Some points:
[-0.91  2.31  0.07 -0.77 -2.07  0.15 -0.45  0.79 -1.62 -3.16  1.45 -0.52
 -1.12  0.44  0.82  0.33 -1.12 -1.03 -1.31 -1.8  -1.36 -0.18  1.11  0.4 ]
[ 0.17 -0.08 -1.01 -1.57 -1.55  0.79 -0.43 -0.02 -1.51  0.62 -0.11  0.78
 -0.99 -1.04  0.64 -0.77 -0.43  0.44  0.45 -1.57 -1.2   2.2   1.55 -1.07]
[-0.12  0.81  0.36 -0.68 -0.79 -0.27 -0.27 -1.54 -1.44 -0.27 -1.47 -1.62
  0.55  0.67  0.11  0.54 -0.47 -0.55  1.02  1.74  0.25  0.22  1.97 -0.43]
[ 0.02  0.15  0.35  0.72  0.24  0.59  0.98  1.65  0.28 -1.33 -1.29 -0.35
 -1.77 -0.3   0.49  0.4   1.03 -0.01  1.19  0.76 -0.59 -1.72 -1.07 -1.8 ]
[ 0.45 -0.25 -0.51 -0.61  0.49  0.52  1.25  1.63  1.21 -1.2  -0.42  0.84
 -0.43 -1.08  0.16  0.78  0.23 -1.48  0.7   0.14  0.4  -1.56 -0.62  1.22]
[ 1.77  0.39  1.5   2.26  2.06  0.1   0.12  1.62 -0.56 -0.2   0.29 -0.94
  1.18 -0.62  2.54  0.38 -0.34 -0.41 -1.46 -0.97 -0.49 -2.96 -1.78  0.38]
[-0.88 -0.09 -2.84 -0.13  0.15  0.67 -0.65  0.37  1.13  0.39  0.11  0.01
 -0.57  0.65  0.57 -0.66  0.75 -1.79 -0.2   0.23  0.88  1.15 -1.94 -1.3 ]
[-0.78  0.66 -1.43 -0.61 -1.05 -0.38  0.81  0.47  1.08  2.01 -1.19  0.94
  0.36  0.47 -0.93 -1.11  1.16 -0.13 -1.68  0.62 -0.37 -0.22 -1.69 -1.9 ]
[ 0.43 -1.29 -0.12  0.14 -0.05 -0.09  1.93  3.39  2.14 -2.11 -0.12 -0.27
  1.9  -1.51 -0.15  0.41 -1.77  2.08 -0.68 -0.22 -1.31  1.09 -1.81 -0.93]
[ 2.9  -0.02 -1.47 -0.63  0.14 -0.46  1.83  0.86  1.67 -1.87 -0.52 -0.08
  0.48  0.69  0.21  1.23 -0.86  0.11 -0.75 -1.31  1.36 -0.55  0.46 -0.56]
[ 0.78  0.3  -0.96  0.18  1.18  0.82 -1.96 -2.18  0.8  -2.65 -0.47  0.4
  1.4   1.21 -0.46 -0.93 -1.65  0.11 -0.31 -1.21 -1.21 -1.22 -0.01  0.49]
[ 2.01 -1.45  0.07  0.73  0.03 -0.04 -0.02  1.75  1.01 -1.68 -0.74  1.13
  0.53  1.24  0.95  0.14  0.89 -0.75  0.56  0.35 -0.06 -0.73  0.32  0.85]
[-0.85  0.05  0.91 -0.19  0.14 -0.96  0.17 -0.75  0.41  1.08 -0.02  0.31
 -1.2   0.4  -0.72  0.09  0.03 -1.07 -0.74  1.76  0.49  0.21  1.56 -1.86]
[-0.95 -1.06 -0.35 -0.98  1.02  1.13 -1.12 -1.41  0.7   0.25  0.02 -1.1
 -0.08 -0.58  0.28  0.18  0.53 -0.28 -1.29 -0.5   0.08  1.05  1.32  0.23]
[ 0.02 -0.95 -0.28  0.72 -1.32  2.36  0.95 -1.32 -0.56 -0.46  0.67  1.68
  0.49 -0.99 -0.42  0.21 -1.29  0.17  0.88 -0.35 -0.78 -2.2   0.73  0.03]
[ 0.84  0.33 -0.52 -1.08  1.25 -0.22 -0.18  0.98 -0.36  2.66 -1.86 -0.25
 -0.81  1.22 -2.18  0.17  0.71  0.71 -1.6   1.3   0.23  0.2   0.32 -0.77]
[-2.08  0.05  1.11  1.78 -0.5  -1.51 -0.96 -0.57 -0.03  2.52 -0.63 -1.14
 -0.75  0.65 -0.29  0.92  0.54 -2.34  0.79  0.94  1.    0.1   0.42  0.17]
[ 0.8   0.41  0.86  1.4  -0.33 -0.21 -1.03 -1.57 -1.09 -1.15  1.52  0.36
 -0.07 -0.82 -0.38 -0.34  0.43  0.5   0.39  0.41 -0.73  0.03 -1.18  1.81]
[ 1.15 -0.64  2.17  1.18 -0.1   1.79  0.12  0.59 -0.06 -0.22  1.02 -2.19
 -0.86  1.35  0.63 -1.13  0.88  0.18 -1.12 -0.28 -0.73 -1.47  0.75  2.24]
[-0.5   0.28  2.59  1.95 -0.8  -1.44 -0.57 -1.99  0.1  -0.54 -0.03 -0.64
 -1.12  0.06  0.04  0.07  0.96 -0.36  0.22 -0.69  1.67  1.04  0.66 -0.95]
[-0.07  0.96 -0.26  0.4  -1.14  0.32  0.18 -0.25 -0.13 -1.74  2.43  0.39
 -0.5  -1.54  0.61 -1.32  0.35  1.15  1.26 -1.11 -0.9  -0.33  2.07 -0.16]
[ 2.1   0.    0.27 -0.31 -0.45  1.38  0.6   1.4   1.27 -0.18  0.53  1.4
 -0.21  0.08  0.22  1.5  -0.41 -0.88  0.06  0.23 -0.98 -0.88 -0.88 -0.58]
[ 1.83 -0.06  0.07 -0.27 -0.07 -0.35 -0.03  0.74  0.2   0.63  1.37 -1.84
 -0.16  0.06 -0.13  2.01 -0.87 -0.23  1.41 -0.83 -0.42 -0.64  0.28 -1.36]
[ 0.47  0.07 -0.45  0.11  0.2  -0.08  0.78 -0.63 -0.42 -1.34  2.38  0.08
  1.02 -0.45  0.9  -0.78 -0.56  0.1  -0.95  0.75  0.16 -0.67  2.03  0.84]
[ 1.26 -0.05  0.43 -0.44 -0.97  0.42 -0.58 -1.04  1.47 -1.49  1.95  2.91
 -1.11 -0.7  -0.87 -0.16 -0.37  0.81 -1.6  -0.8  -0.15 -1.17 -0.39  1.88]
[-0.81 -1.01  0.56 -0.9   1.29  0.25  1.1  -1.47 -0.5   0.24  0.42 -1.19
  0.62  2.15 -0.75 -2.07 -0.74  1.74  0.72  0.08 -0.87 -0.09 -0.39  0.45]
[ 1.63  1.33  0.23  0.18  1.33  0.26  0.79  1.75  0.92 -0.11 -0.18  1.25
  0.73 -1.2  -0.24 -1.53 -0.44 -0.94  0.89 -0.46  2.   -1.04 -0.34 -0.63]
[-0.08  1.28 -0.52  0.68  0.4   1.46 -0.12 -1.33  0.63  1.46 -0.17  0.26
  0.64 -0.39  0.32 -0.53 -0.57 -0.15  0.18 -1.87 -1.36  1.2   0.77  0.05]
[-1.65 -1.08 -1.51 -1.41 -0.08 -2.27  0.01  0.48  1.64  1.63 -1.13 -2.01
  1.99 -0.37 -1.25  0.8   0.14 -0.17 -0.62  0.18 -0.24 -1.22 -3.53 -0.54]
[-1.12  1.69 -0.88  0.23  1.17 -0.12  0.28  1.04  1.05  2.6  -2.05  1.15
 -0.41  0.73  1.78  1.17 -0.04  0.32  0.1   0.5  -0.38 -0.08 -1.77  1.47]
[-0.35 -1.08  1.05 -0.95  1.43  0.24 -1.34 -0.73 -0.81 -0.08 -0.39 -0.06
  0.43 -1.47 -0.61  0.19  0.32  0.14 -1.33 -0.09  1.16  1.16 -0.2   0.29]
[ 1.86 -0.55 -1.9  -0.85  1.21 -0.24 -1.34 -0.37  0.74  1.39 -0.2   0.57
 -0.02 -1.25 -0.11  0.02  0.23  0.78  0.82  2.88 -0.32  1.01 -1.27 -0.25]
[-0.81 -1.13  0.17  0.22 -0.34  0.23  1.64 -1.3  -1.07  0.34 -0.26  0.98
  1.53 -1.04 -0.59 -0.19  0.33  0.21 -0.41  0.2   0.36  1.8   1.76  0.9 ]
[ 1.21 -0.05 -1.04  0.17  0.16 -1.94 -0.24  1.66  0.2   1.49  0.87 -0.16
  1.6  -0.03  0.83  1.38  1.72  0.    0.26 -0.28  1.25 -0.9   0.7  -0.16]
[-2.28 -1.36 -1.54  1.54  0.43 -0.14  0.97 -0.69 -0.3   1.37 -0.17  1.32
 -0.96  1.3  -1.62  0.25 -0.48  2.13 -1.41 -0.48 -0.63  0.64 -0.07  1.25]
[-1.48 -0.76 -0.47 -0.86  1.51  0.24 -1.22  0.41  0.16  1.55 -0.91 -2.27
 -1.5  -0.53 -0.25  0.13  0.89 -1.49  0.71  0.04  0.37  2.2  -0.37  1.07]
[-0.89  0.42  0.22 -0.29 -0.6   0.72 -1.01 -1.87  0.73  0.91 -0.03  1.52
  0.83 -0.91  0.43 -1.77 -0.93  1.19  0.27  0.42 -0.08 -0.49  0.99 -0.71]
[-0.81  0.65 -1.06  0.24  0.11  0.52  0.5   0.06 -1.03 -0.35  0.11 -1.85
 -0.51  0.42 -0.95 -0.04  0.54  2.1  -0.41 -0.1   0.53  1.26 -0.07  0.42]
[-0.64  1.15  0.47  0.57 -1.17 -1.1   0.04  0.27 -1.81 -0.06 -1.64 -2.16
 -0.71 -0.39 -1.27  0.06  1.28 -1.7  -1.04  1.46  0.56  0.42  0.18 -0.47]
[ 0.38 -1.39  0.2  -0.32  0.69 -1.49  0.61 -0.8  -1.74 -0.92  0.23  0.51
 -0.99  0.34  2.36  0.11 -1.38 -0.82  1.79  0.11  0.1  -1.43 -0.1  -1.55]
[ 0.12 -0.85  1.    0.61  0.06 -2.76  0.11  1.89 -0.92 -0.02  0.28  1.48
  0.19 -0.67  0.26 -0.65 -2.14  0.06  1.43 -1.22  0.48  0.26 -1.55  0.69]
[-1.22  0.84  1.59 -0.64  0.29  0.07  0.45 -0.03 -1.66  0.18  0.38 -1.27
 -0.7   1.78  0.9  -0.49  0.65 -0.62  1.47  1.36  0.51  2.06 -0.12  0.99]
[-0.45 -0.21  1.8  -1.39 -0.05  0.21 -0.96 -1.39  0.01 -0.85  1.34  2.54
  0.56  0.3  -0.53  0.37  1.63  0.79  0.63 -0.51 -2.06  0.07 -1.    0.7 ]
[-0.9   0.83 -0.53 -0.95 -2.14  1.9   0.59 -0.42 -0.97  0.7  -0.21 -0.13
  1.31 -0.17 -1.05 -0.34  0.57 -0.13 -0.6  -0.02  0.89  1.49 -0.15 -0.4 ]
[-1.57  0.46  1.62  0.83 -1.42 -1.04 -2.34 -0.13 -0.97 -0.07 -1.16 -0.81
 -0.81  1.83 -0.3   0.97  0.11  1.5   1.31  0.21  2.46  0.89  2.31 -0.43]
These points spread out most along one direction. Take the direction at right angles to it along which they spread out most. Then take the direction at right angles to both along which they spread out most. Go by this last direction. Where along it does each point below lie, from 0 to 99? The average is 50, and the first point in the table lies past the average. One standard deviation of the points above along it is 16.
[-0.81 -1.01  0.56 -0.9   1.29  0.25  1.1  -1.47 -0.5   0.24  0.42 -1.19
  0.62  2.15 -0.75 -2.07 -0.74  1.74  0.72  0.08 -0.87 -0.09 -0.39  0.45] 36
[-0.88 -0.09 -2.84 -0.13  0.15  0.67 -0.65  0.37  1.13  0.39  0.11  0.01
 -0.57  0.65  0.57 -0.66  0.75 -1.79 -0.2   0.23  0.88  1.15 -1.94 -1.3 ] 40
[ 0.84  0.33 -0.52 -1.08  1.25 -0.22 -0.18  0.98 -0.36  2.66 -1.86 -0.25
 -0.81  1.22 -2.18  0.17  0.71  0.71 -1.6   1.3   0.23  0.2   0.32 -0.77] 41
[-0.81  0.65 -1.06  0.24  0.11  0.52  0.5   0.06 -1.03 -0.35  0.11 -1.85
 -0.51  0.42 -0.95 -0.04  0.54  2.1  -0.41 -0.1   0.53  1.26 -0.07  0.42] 43
[-0.12  0.81  0.36 -0.68 -0.79 -0.27 -0.27 -1.54 -1.44 -0.27 -1.47 -1.62
  0.55  0.67  0.11  0.54 -0.47 -0.55  1.02  1.74  0.25  0.22  1.97 -0.43] 64
[ 1.83 -0.06  0.07 -0.27 -0.07 -0.35 -0.03  0.74  0.2   0.63  1.37 -1.84
 -0.16  0.06 -0.13  2.01 -0.87 -0.23  1.41 -0.83 -0.42 -0.64  0.28 -1.36] 69
[ 1.86 -0.55 -1.9  -0.85  1.21 -0.24 -1.34 -0.37  0.74  1.39 -0.2   0.57
 -0.02 -1.25 -0.11  0.02  0.23  0.78  0.82  2.88 -0.32  1.01 -1.27 -0.25] 32
[-1.65 -1.08 -1.51 -1.41 -0.08 -2.27  0.01  0.48  1.64  1.63 -1.13 -2.01
  1.99 -0.37 -1.25  0.8   0.14 -0.17 -0.62  0.18 -0.24 -1.22 -3.53 -0.54] 38
[-0.08  1.28 -0.52  0.68  0.4   1.46 -0.12 -1.33  0.63  1.46 -0.17  0.26
  0.64 -0.39  0.32 -0.53 -0.57 -0.15  0.18 -1.87 -1.36  1.2   0.77  0.05] 31
[ 0.47  0.07 -0.45  0.11  0.2  -0.08  0.78 -0.63 -0.42 -1.34  2.38  0.08
  1.02 -0.45  0.9  -0.78 -0.56  0.1  -0.95  0.75  0.16 -0.67  2.03  0.84] 50
[-0.85  0.05  0.91 -0.19  0.14 -0.96  0.17 -0.75  0.41  1.08 -0.02  0.31
 -1.2   0.4  -0.72  0.09  0.03 -1.07 -0.74  1.76  0.49  0.21  1.56 -1.86] 55
[-1.12  1.69 -0.88  0.23  1.17 -0.12  0.28  1.04  1.05  2.6  -2.05  1.15
 -0.41  0.73  1.78  1.17 -0.04  0.32  0.1   0.5  -0.38 -0.08 -1.77  1.47] 45
[-0.95 -1.06 -0.35 -0.98  1.02  1.13 -1.12 -1.41  0.7   0.25  0.02 -1.1
 -0.08 -0.58  0.28  0.18  0.53 -0.28 -1.29 -0.5   0.08  1.05  1.32  0.23] 37
[ 1.63  1.33  0.23  0.18  1.33  0.26  0.79  1.75  0.92 -0.11 -0.18  1.25
  0.73 -1.2  -0.24 -1.53 -0.44 -0.94  0.89 -0.46  2.   -1.04 -0.34 -0.63] 59
